In the rows, zero is written as 128.
Each path below is one point turned by a fixed rotation once a step. After each direction that follows a path, write how fast that rotation turns it, in degrees a step (0 if it stays still).
Each turn is a multiple of 5 degrees from 10 to 175, or 0.
Each row of a path follows its step; steps can be skipped.
Path 1:
step 1: [134 135 128 123 131 128 117 118 116 128 117 125 134 131 129 121 118 105
 133 137 130 128 122 121 122 122 126 129 122 122 128 127 118 123 118 125
 136 126 133 118 121 144 129 132 119 135 147 134 139 125 127 147 137 127
 130 141 124 130 131 130 132 123 125 123 124 143 142 138 150 129 129 133
 131 131 146 141 124 131 141 128 124 127]
step 5: [114 127 143 117 134 117 112 131 126 133 126 125 139 132 131 128 134 126
 124 122 124 131 138 132 123 123 138 134 143 128 121 115 123 141 123 135
 142 134 126 118 122 133 139 135 143 131 127 127 141 126 132 132 114 138
 132 112 116 139 129 140 128 132 109 116 125 131 126 133 126 132 130 118
 127 135 116 134 129 118 122 127 120 120]
step 13: [125 133 128 128 141 128 131 135 143 129 137 125 131 125 126 145 118 147
 143 119 132 139 114 121 137 140 121 140 136 131 145 124 135 130 119 123
 130 138 122 119 135 127 126 126 116 122 121 119 121 131 128 139 137 122
 135 129 120 138 124 139 128 123 111 123 132 137 134 120 131 127 129 125
 131 113 119 141 127 116 127 136 125 126]
step 18: [114 141 110 113 129 126 137 132 127 133 120 122 115 124 128 137 108 134
 119 144 136 132 124 140 116 114 130 134 120 129 122 134 132 125 132 125
 122 131 137 132 125 120 120 129 129 133 127 128 122 124 131 145 130 122
 119 118 134 113 117 128 145 119 135 134 126 140 121 135 125 120 135 136
 122 126 120 119 122 124 122 127 124 138]
step 19: [139 121 109 144 118 120 119 125 146 138 124 130 124 115 120 118 132 124
 144 125 133 133 122 129 133 136 127 119 128 132 129 148 132 124 126 129
 121 132 118 139 136 115 135 127 128 122 131 115 134 115 121 138 127 135
 134 129 113 121 133 123 111 125 126 126 127 120 131 116 130 124 126 133
 124 119 143 131 135 133 134 122 123 138]
step 20: [119 107 125 121 118 136 141 134 131 122 124 136 124 128 131 137 136 125
 127 131 128 130 131 110 130 133 120 130 135 122 121 125 124 116 113 134
 141 129 133 108 124 140 117 124 122 138 122 129 134 118 136 126 115 131
 144 127 122 129 129 124 123 132 124 130 113 142 112 129 118 128 125 124
 145 130 119 135 134 129 118 124 140 129]
step 22: [132 136 126 116 132 121 127 124 107 131 122 132 114 126 122 124 148 127
 129 122 128 123 131 127 133 125 123 109 124 125 145 119 117 132 138 128
 129 132 125 127 125 128 127 126 109 118 121 118 108 145 128 131 138 133
 125 126 117 138 120 120 133 117 126 133 128 130 127 152 128 138 130 126
 121 133 115 124 133 127 124 131 126 124]
step 24: [115 125 115 129 121 124 127 132 130 129 129 140 134 130 128 144 117 112
 119 127 141 136 127 131 131 133 132 127 127 125 144 125 133 125 103 129
 129 126 145 125 139 130 126 144 123 130 127 127 131 134 131 128 134 111
 133 125 128 141 136 140 136 126 134 123 120 122 138 126 135 122 137 119
 119 113 124 120 123 131 146 128 132 118]
step 28: [140 122 136 119 132 117 124 119 134 132 127 130 111 130 129 131 135 112
 130 127 130 127 130 130 137 141 128 128 147 127 141 104 121 127 122 130
 128 124 119 114 131 125 131 109 131 118 130 135 141 128 125 142 133 132
 131 134 131 138 124 133 134 138 122 121 131 133 141 124 128 122 121 123
 129 130 129 132 107 131 124 115 135 139]
step 34: [137 127 126 128 137 120 131 124 124 137 127 111 122 116 126 135 128 132
 131 147 130 136 136 124 127 122 127 133 116 136 127 142 126 126 134 120
 117 134 122 128 127 123 136 120 127 124 136 135 128 117 128 149 120 136
 113 124 130 121 136 128 135 114 134 120 132 122 136 121 133 120 128 129
 120 131 136 125 110 116 107 144 128 134]
[127 126 127 126 128 124 129 127 128 131 128 131 128 131 130 126 129 128
 127 128 129 129 125 128 129 130 126 128 129 126 128 128 130 127 128 128
 126 129 129 131 132 130 127 128 127 129 129 131 128 130 127 129 133 130
 129 126 127 130 126 125 123 129 131 129 129 131 131 128 129 128 130 125
 130 127 130 128 128 128 129 128 127 124] -> 160
[126 128 126 131 128 125 126 129 129 129 132 127 128 125 129 128 127 129
 126 127 129 130 126 129 126 128 130 131 126 129 129 128 129 129 126 126
 128 130 127 131 129 128 129 130 128 133 124 130 127 127 127 127 124 128
 126 128 127 131 124 129 128 129 127 127 129 127 128 128 127 125 127 127
 126 127 127 127 128 122 127 129 126 128] -> 135
[126 126 129 126 129 130 127 129 130 126 129 126 131 125 128 127 124 126
 127 126 129 127 128 129 128 130 127 127 129 127 129 126 127 130 131 131
 127 129 130 125 129 127 132 129 127 130 130 125 125 128 129 128 128 128
 126 127 128 129 128 125 124 126 127 127 130 127 130 128 128 127 129 126
 129 131 127 124 128 126 128 131 132 126] -> 40
[128 131 131 128 128 129 126 128 129 126 129 129 127 129 132 129 133 129
 127 127 128 127 128 126 129 130 129 129 128 129 131 127 130 130 130 129
 132 131 127 129 125 129 129 129 128 126 127 126 124 125 130 130 127 128
 127 130 129 130 128 129 126 129 131 128 128 131 127 128 127 130 127 126
 128 125 127 124 128 130 131 129 126 125] -> 45
[131 131 126 127 131 130 127 129 126 129 127 126 129 130 126 128 124 129
 128 125 125 129 131 126 127 128 129 127 129 125 127 130 125 128 129 125
 127 132 128 130 126 127 130 128 129 126 127 129 126 127 124 130 129 129
 126 127 127 127 128 129 129 126 129 125 126 131 129 130 125 128 131 129
 131 127 127 128 128 126 128 128 127 124] -> 90
[131 129 130 128 126 130 129 129 128 132 128 130 131 127 126 129 125 130
 130 128 127 125 123 128 128 130 129 127 126 129 126 128 128 127 132 127
 128 126 128 128 129 125 127 130 129 127 128 131 127 125 129 125 126 131
 127 130 129 129 129 128 127 127 132 130 129 127 128 126 127 129 125 128
 129 130 130 127 130 126 129 125 126 128] -> 170
[128 128 129 123 126 128 128 126 128 126 129 131 127 129 131 127 128 124
 132 127 129 128 127 126 129 126 123 126 128 128 128 126 126 128 129 127
 127 129 126 129 128 127 128 128 129 129 125 129 128 126 125 124 125 128
 127 126 127 129 127 125 130 129 129 125 128 127 129 128 129 132 130 130
 128 127 127 128 132 128 130 130 130 132] -> 140
Path 2:
step 1: [127 125 135 130 130 126 133 122 126 131 127 138 121 123 119 126 127 136
 121 120 125 148 124 137 141 137 131 136 131 120 127 111 127 125 130 130
 117 125 104 124 114 124 124 148 139 122 134 124 127 137 133 134 128 120
 125 132 115 138 131 135 128 127 127 142 136 136 134 139 141 114 135 139
 133 114 125 129 116 122 125 140 120 132]
step 11: [123 131 132 121 116 135 123 120 130 130 135 123 129 127 121 131 120 118
 125 107 122 129 127 131 127 138 116 135 120 129 148 114 124 117 134 122
 118 136 122 147 125 131 117 130 137 143 130 124 126 137 128 136 118 119
 124 118 127 139 138 122 130 120 113 123 132 127 135 123 109 122 126 138
 138 119 129 121 115 124 132 131 120 132]
step 13: [123 128 116 134 127 116 124 114 132 120 121 131 134 131 122 118 124 134
 111 135 125 132 131 121 121 136 126 126 133 130 140 123 130 130 116 116
 139 119 124 132 120 132 133 128 125 121 123 124 128 122 137 141 135 138
 107 126 126 125 119 120 132 151 123 122 128 121 127 124 134 108 133 127
 148 122 123 139 118 118 126 137 134 117]
step 15: [120 131 112 122 114 123 128 121 132 128 124 123 138 127 128 127 130 134
 144 126 127 129 138 135 143 142 126 138 120 114 124 120 136 123 119 132
 135 122 133 130 114 132 117 127 137 120 125 114 134 130 132 134 145 125
 130 130 118 148 137 138 121 116 125 125 134 123 121 129 138 121 126 119
 136 130 138 122 122 140 119 123 114 138]
step 18: [122 130 119 121 124 134 120 136 125 113 124 138 131 121 112 132 134 121
 126 133 135 142 136 127 127 136 123 119 135 128 124 131 128 111 115 127
 127 114 130 126 113 119 123 129 126 126 113 124 121 120 138 131 133 113
 137 124 113 131 118 126 131 143 137 123 133 147 120 126 124 116 132 139
 145 114 119 123 122 121 129 133 134 126]
step 22: [124 128 134 125 123 131 125 127 126 127 131 115 134 124 127 126 133 132
 118 125 117 147 121 133 136 145 126 119 111 131 137 123 136 128 125 130
 126 127 119 132 123 140 124 125 136 117 144 135 127 129 133 134 124 125
 112 123 126 124 134 121 131 133 129 132 133 140 136 127 142 109 132 152
 142 129 125 143 116 124 145 124 125 134]
step 29: [122 117 115 110 120 119 124 123 127 117 119 127 133 128 118 131 127 127
 119 137 112 124 136 117 125 125 133 124 116 127 151 129 136 131 114 128
 140 119 143 135 126 127 132 113 132 124 124 126 133 125 138 128 134 127
 129 133 123 140 124 125 130 138 125 123 128 118 123 132 118 123 136 121
 150 113 123 128 126 117 120 125 133 139]
step 32: [112 132 124 120 113 125 125 120 122 129 125 123 128 122 109 127 131 117
 128 119 130 146 138 133 121 144 121 139 131 120 137 135 134 129 124 132
 116 131 115 147 122 118 125 133 136 114 140 115 134 125 134 133 131 128
 126 130 131 132 128 128 140 140 130 120 139 131 139 126 112 125 126 128
 125 125 138 129 114 129 133 134 114 125]
step 33: [125 133 122 132 124 141 134 120 129 139 126 133 125 124 120 119 120 122
 124 130 126 142 133 129 140 123 130 126 119 136 132 127 117 133 127 127
 122 129 131 138 116 120 129 121 138 123 118 126 133 122 127 121 146 127
 126 119 132 129 122 141 125 140 131 131 131 128 143 130 148 113 136 144
 136 116 124 141 102 121 116 136 130 127]
step 34: [123 118 119 125 117 121 127 138 141 128 126 116 139 139 115 127 132 127
 122 132 139 124 127 128 132 137 119 123 129 134 123 126 131 115 115 122
 138 127 122 124 126 126 127 128 128 135 121 116 130 126 137 120 146 117
 123 124 122 122 122 126 136 140 132 122 143 126 125 128 140 120 145 123
 149 126 103 121 121 122 123 126 139 129]
[129 126 130 126 130 127 127 129 126 127 126 130 124 129 126 129 130 131
 130 127 126 128 125 129 128 125 129 127 128 128 133 126 128 128 130 126
 126 126 129 129 128 129 127 131 125 132 127 128 129 129 129 128 126 127
 128 128 123 129 129 126 129 127 130 131 127 130 127 128 126 129 129 128
 129 123 129 126 130 125 127 129 129 129] -> 40
[126 127 126 127 127 126 128 131 127 128 129 126 128 129 128 128 130 127
 125 127 126 128 128 130 126 127 126 129 123 124 128 128 129 128 129 130
 129 132 128 129 128 126 126 128 129 130 128 127 129 127 127 129 127 129
 131 128 131 127 127 128 128 127 128 129 134 130 130 128 125 130 128 124
 130 130 128 125 130 126 128 128 132 130] -> 125
[129 124 131 128 128 123 126 129 131 127 130 125 127 131 125 127 127 128
 128 129 129 129 128 131 130 130 127 130 133 124 128 127 128 127 123 128
 126 130 127 129 128 128 128 131 130 130 129 128 128 130 127 129 126 126
 126 128 128 127 129 128 127 129 127 125 127 127 129 127 130 129 126 127
 129 130 130 127 128 125 128 130 128 126] -> 175
[129 126 129 128 128 126 126 126 126 127 127 127 127 126 128 129 129 127
 128 126 125 127 133 128 128 127 128 130 131 132 131 129 127 128 129 129
 130 131 129 129 130 128 127 125 126 128 128 128 131 130 128 129 131 128
 133 125 129 126 129 128 132 127 130 130 127 124 129 125 131 127 127 129
 128 129 129 126 126 127 124 128 128 130] -> 85
[131 126 126 129 130 129 129 127 130 127 126 127 128 126 130 128 127 129
 127 129 127 127 129 129 125 128 127 128 126 125 131 132 127 130 126 130
 131 127 127 130 129 131 130 129 129 129 127 131 123 127 130 131 124 129
 128 128 126 127 129 127 128 125 125 126 127 125 126 124 127 129 129 130
 130 129 127 128 126 128 128 126 130 128] -> 45
[128 128 127 128 130 125 129 129 127 126 126 126 127 128 128 127 128 124
 128 124 128 128 128 123 128 125 130 129 132 130 129 128 131 130 127 129
 127 126 129 128 126 129 130 125 129 131 129 125 131 130 131 129 126 130
 127 127 126 126 126 125 127 130 125 125 131 130 127 128 125 127 129 127
 128 130 129 126 127 129 129 126 127 126] -> 135
Path 3:
step 1: [123 125 118 138 126 135 117 119 119 140 126 120 133 128 134 129 140 127
 139 133 135 134 120 130 124 134 137 121 138 126 111 125 129 114 113 130
 123 115 124 132 139 140 133 124 136 122 121 129 125 125 134 108 128 125
 110 138 122 129 124 121 128 121 135 137 129 123 134 133 114 131 115 142
 112 127 145 114 130 127 139 110 127 127]
step 4: [133 132 137 110 135 126 130 134 123 122 120 119 125 115 129 128 131 130
 126 126 131 135 124 120 137 133 135 115 126 117 129 119 128 129 120 124
 123 152 127 116 137 120 133 120 132 118 125 131 138 125 138 133 129 116
 133 133 132 143 128 148 131 148 112 123 125 127 132 131 123 116 124 136
 128 138 143 121 132 152 123 120 120 135]
step 11: [123 126 136 114 132 120 133 127 124 130 153 112 130 127 134 136 133 119
 113 118 129 117 117 147 124 136 125 133 125 130 126 127 118 129 118 111
 132 136 129 139 123 131 120 135 124 113 136 130 132 148 129 119 133 143
 120 141 117 128 137 134 128 132 121 125 120 132 133 132 117 133 113 141
 127 125 132 124 123 124 128 130 134 141]
step 12: [133 123 124 123 140 127 114 138 130 121 131 129 140 118 109 117 117 147
 131 107 122 128 121 133 123 136 127 126 123 115 141 129 139 132 136 144
 125 127 123 123 120 120 128 135 121 139 128 111 133 126 127 126 133 131
 134 148 130 123 116 133 128 119 138 140 121 140 139 128 126 120 124 123
 114 137 121 136 131 141 130 125 128 130]
step 22: [147 129 130 144 135 125 127 134 143 124 125 137 132 136 121 106 139 119
 128 137 142 120 119 134 126 136 146 118 133 118 134 136 141 135 125 126
 141 132 138 129 131 126 133 140 134 129 147 114 135 126 130 128 133 123
 125 115 127 130 136 128 137 125 130 111 132 139 131 120 145 125 129 136
 124 139 121 133 125 136 133 132 129 133]
step 23: [120 123 131 116 132 124 131 124 125 125 123 126 124 114 136 129 139 134
 123 128 119 127 135 134 139 123 124 131 142 131 133 123 106 128 140 119
 124 133 125 137 135 139 128 120 125 131 140 122 137 134 110 118 143 126
 143 133 141 136 130 124 138 128 125 113 128 125 115 120 118 139 134 138
 113 118 126 127 111 145 128 129 113 129]
step 25: [124 119 116 123 138 130 136 115 131 129 134 142 121 134 120 133 135 135
 138 113 128 124 111 112 131 139 131 135 132 128 129 137 130 131 127 125
 137 123 133 116 125 120 127 130 130 130 134 137 130 134 123 140 134 119
 114 115 137 138 128 126 128 140 129 129 148 116 133 150 130 123 142 109
 127 115 116 133 133 115 126 136 131 127]
step 29: [149 137 142 131 123 123 136 131 141 126 123 136 130 139 114 133 135 124
 126 117 112 116 136 120 144 117 129 137 125 125 138 128 125 116 130 125
 123 139 140 124 119 144 124 127 136 134 135 128 126 131 130 110 120 132
 132 137 128 127 127 134 137 120 106 120 117 120 117 123 121 136 121 121
 119 144 126 130 129 130 125 128 118 125]
step 32: [108 113 143 130 131 133 105 119 124 124 130 144 134 140 117 121 131 127
 131 127 129 127 123 129 133 128 123 128 160 128 136 118 120 120 129 130
 135 120 124 130 122 145 123 132 138 126 122 129 133 112 134 132 127 127
 124 128 125 126 134 139 132 134 128 123 139 137 121 111 138 136 127 125
 129 125 113 125 134 123 133 125 128 123]
step 35: [136 120 121 129 120 113 132 135 127 125 138 127 117 124 124 129 128 127
 114 114 110 135 114 122 136 120 125 142 129 126 133 124 134 132 137 144
 124 126 121 130 127 124 135 129 129 143 125 140 130 117 140 126 135 101
 130 134 142 129 134 127 119 121 109 140 133 124 122 122 130 128 137 137
 115 130 115 136 116 131 125 130 120 132]
[127 127 130 127 130 128 128 127 128 128 128 129 127 131 130 126 127 129
 127 128 130 125 129 129 128 128 128 132 132 127 131 126 127 128 129 125
 126 128 129 127 128 126 127 128 127 130 125 129 127 130 129 125 128 129
 129 132 127 128 129 124 127 126 128 127 129 128 128 129 130 129 130 125
 129 130 127 128 122 129 126 130 130 133] -> 125
[127 130 126 130 128 128 128 128 129 126 125 125 129 128 126 128 124 125
 125 126 127 125 129 130 128 129 126 128 126 127 132 130 127 130 130 127
 129 125 125 128 130 126 126 129 127 126 129 126 130 129 127 131 125 129
 127 128 128 126 129 125 127 125 132 128 130 128 128 129 127 125 127 124
 129 126 130 127 129 128 129 128 128 129] -> 115
[126 129 130 127 128 129 127 126 124 125 125 129 129 128 128 128 127 129
 130 127 127 131 131 129 130 126 128 129 128 128 127 130 126 131 130 129
 126 130 130 127 130 127 131 128 128 131 130 130 126 129 127 128 125 131
 130 128 127 132 129 127 126 129 131 128 125 126 127 125 126 128 126 125
 125 129 127 127 131 131 131 130 128 129] -> 135
[128 131 128 127 127 127 131 130 128 129 128 128 127 127 128 129 130 130
 126 129 129 126 129 128 129 127 131 132 130 130 128 127 128 127 130 128
 128 124 126 129 130 130 129 131 130 129 131 129 129 127 132 126 128 126
 129 128 127 132 131 129 130 131 128 127 132 132 130 127 125 126 127 125
 126 128 131 126 130 125 128 130 127 129] -> 120
[128 128 127 129 131 127 128 127 127 130 129 128 126 129 128 129 126 125
 131 128 125 131 128 128 131 131 130 129 130 128 129 129 126 128 131 131
 129 127 127 127 130 129 130 131 131 125 128 127 125 126 130 125 127 128
 130 126 128 127 129 131 127 126 126 124 130 124 131 129 128 130 128 126
 129 128 129 129 126 129 128 128 128 124] -> 10
[129 131 127 127 128 129 127 128 127 126 129 126 125 126 126 127 131 132
 132 126 131 127 128 126 126 130 128 127 125 128 130 129 129 130 130 128
 128 126 129 128 128 127 129 129 126 129 128 124 127 128 129 126 126 128
 130 125 128 126 128 131 126 129 132 128 128 130 129 129 129 130 132 128
 129 130 125 128 128 123 128 130 128 129] -> 115
[129 126 127 129 129 126 127 127 128 127 129 127 128 127 127 128 127 130
 127 127 130 128 128 125 130 126 128 130 125 129 126 127 127 128 130 129
 125 129 127 126 127 128 132 126 133 128 127 130 130 130 128 132 128 126
 129 125 130 132 127 129 128 127 130 129 129 125 127 127 128 125 130 128
 132 128 130 130 124 127 125 128 129 129] -> 35
